A single turn carries every row of the set below to another of its rows. Some are shown first; where does it send the rows asked next?
k_954: [-20.2  -6.1  20.5   1.0 -17.5  -9.3  -1.0  -9.4  -7.6   4.1  -9.7   6.5
  -9.2   9.9  -4.9  16.7  -6.8 -33.0]
k_994: [-12.3 -32.1  14.9   7.7  -4.0 -16.7  -8.0   0.8  -8.3  -5.6 -15.9 -15.3
   0.3 -18.7   8.0  19.0  -6.4 -12.1]
k_294: [-21.1 -11.2  -4.4  19.3 -17.1 -26.0  -8.2 -10.7  21.2   1.3 -16.7  -5.2
   1.9   0.0   9.9  -4.2 -10.7  -9.0]
k_653: [-30.2 -14.8   2.8   9.9  -9.0 -13.7 -11.5  -1.5 -28.6   7.2  16.6 -19.5
   2.0   4.4 -16.4  11.2  -7.0 -10.7]
k_323: [-22.3  -6.4  12.9   5.9  -5.1 -17.9  -6.5  -5.4  -2.4   3.1   2.0  20.3
 -12.1   6.8  -6.8   3.2  15.7  -6.5]
k_154: [ -5.4  -5.4 -12.5   0.9 -23.3 -19.7 -14.8   4.5   9.8 -11.1   8.4  -5.9
 -11.0 -19.1   7.4  14.0 -15.3  -4.9]
k_658: [-23.1 -21.6  10.2  14.0 -18.9 -10.1  -7.2  -7.1  31.8   0.5   0.1 -10.6
   2.2  -4.0  -2.7   5.9 -10.0 -14.0]
k_897: [-28.4  -1.7  22.0   6.7 -12.9 -23.8 -16.9 -22.4 -14.5   0.5  -0.6  -7.1
   6.3  14.0   8.3  -3.2 -14.7 -12.6]
k_783: [-18.2   0.2 -11.1  25.3 -28.5 -11.5 -14.8  -3.5   2.0  -4.3  21.3 -13.0
 -10.5  -0.6  -5.6   4.2 -24.4 -12.3]
k_583: [-16.5 -14.9  -2.0 -14.4  -2.0 -25.1  -6.6   5.3 -24.6   0.5   1.4 -15.3
  -2.1 -12.9   3.0  19.0  -2.3  -6.6]
k_99: [  1.4 -18.5   2.5  13.9  -4.9  -9.2 -28.8 -14.5   1.0  -0.9   4.8   2.3
   5.9  -5.8  -3.6 -16.7   4.6  -8.8]
k_509: [  0.0  -3.0  -8.3  13.3 -10.3 -16.5  -0.2  -5.6  -1.4  12.8  -1.3  12.3
  -9.0  -6.1 -12.3  13.2   3.8   7.6]
k_310: [-25.9 -27.3   9.8  36.0  -2.2 -12.1  -9.2  -2.1 -14.7   1.0   3.0 -17.3
   1.1  -2.1  -4.4  -0.5  -4.1  -6.3]
k_179: [  3.6 -15.6   9.9   2.5 -12.3   2.2 -20.1 -12.9  -1.5  -2.7  -7.4 -13.8
   4.4  -6.8   1.0  -3.9 -14.5 -33.3]
k_353: [  4.9  -9.6  -7.2   7.3  -7.6 -10.0   8.5   5.0  -0.3   4.6  12.8 -18.3
  13.8  -3.1  -9.5 -12.3 -12.5  -5.8]
k_894: [-20.9  11.8   1.6 -17.1   0.7 -13.8  -1.5  -3.2 -10.9  -0.1   7.2  -8.6
  -6.4   3.5  -6.5   3.0 -28.3  -9.9]
k_13: [-24.2  -6.3  31.6 -13.8  -1.4 -14.2 -13.9  -9.8   3.9  -3.1  10.1  -5.3
   0.3  -1.5  13.4   4.5  -1.9  -4.5]
k_170: [-22.6  -3.4   7.2 -12.0 -16.2 -22.8 -17.9 -13.2 -11.4   2.3  16.6   4.4
   3.2   2.6 -20.1   9.5 -17.6  10.4]
k_190: [ 10.6 -18.6  -3.5   1.5 -27.3 -20.9  -1.9  -6.2  -5.2   3.8   3.5 -12.7
  20.6  -7.9 -12.5   1.0 -18.7  -5.0]
k_539: [ -4.8  -1.3   4.7  13.7 -17.2   1.4   9.1  -6.5  -4.1  13.8  -1.9  -6.7
  -8.0   1.7 -17.8  21.9 -16.6 -20.1]

k_154 turns into k_179
k_897 turns into k_170
And these:
k_954 turns into k_653
k_190 turns into k_658
k_509 turns into k_994

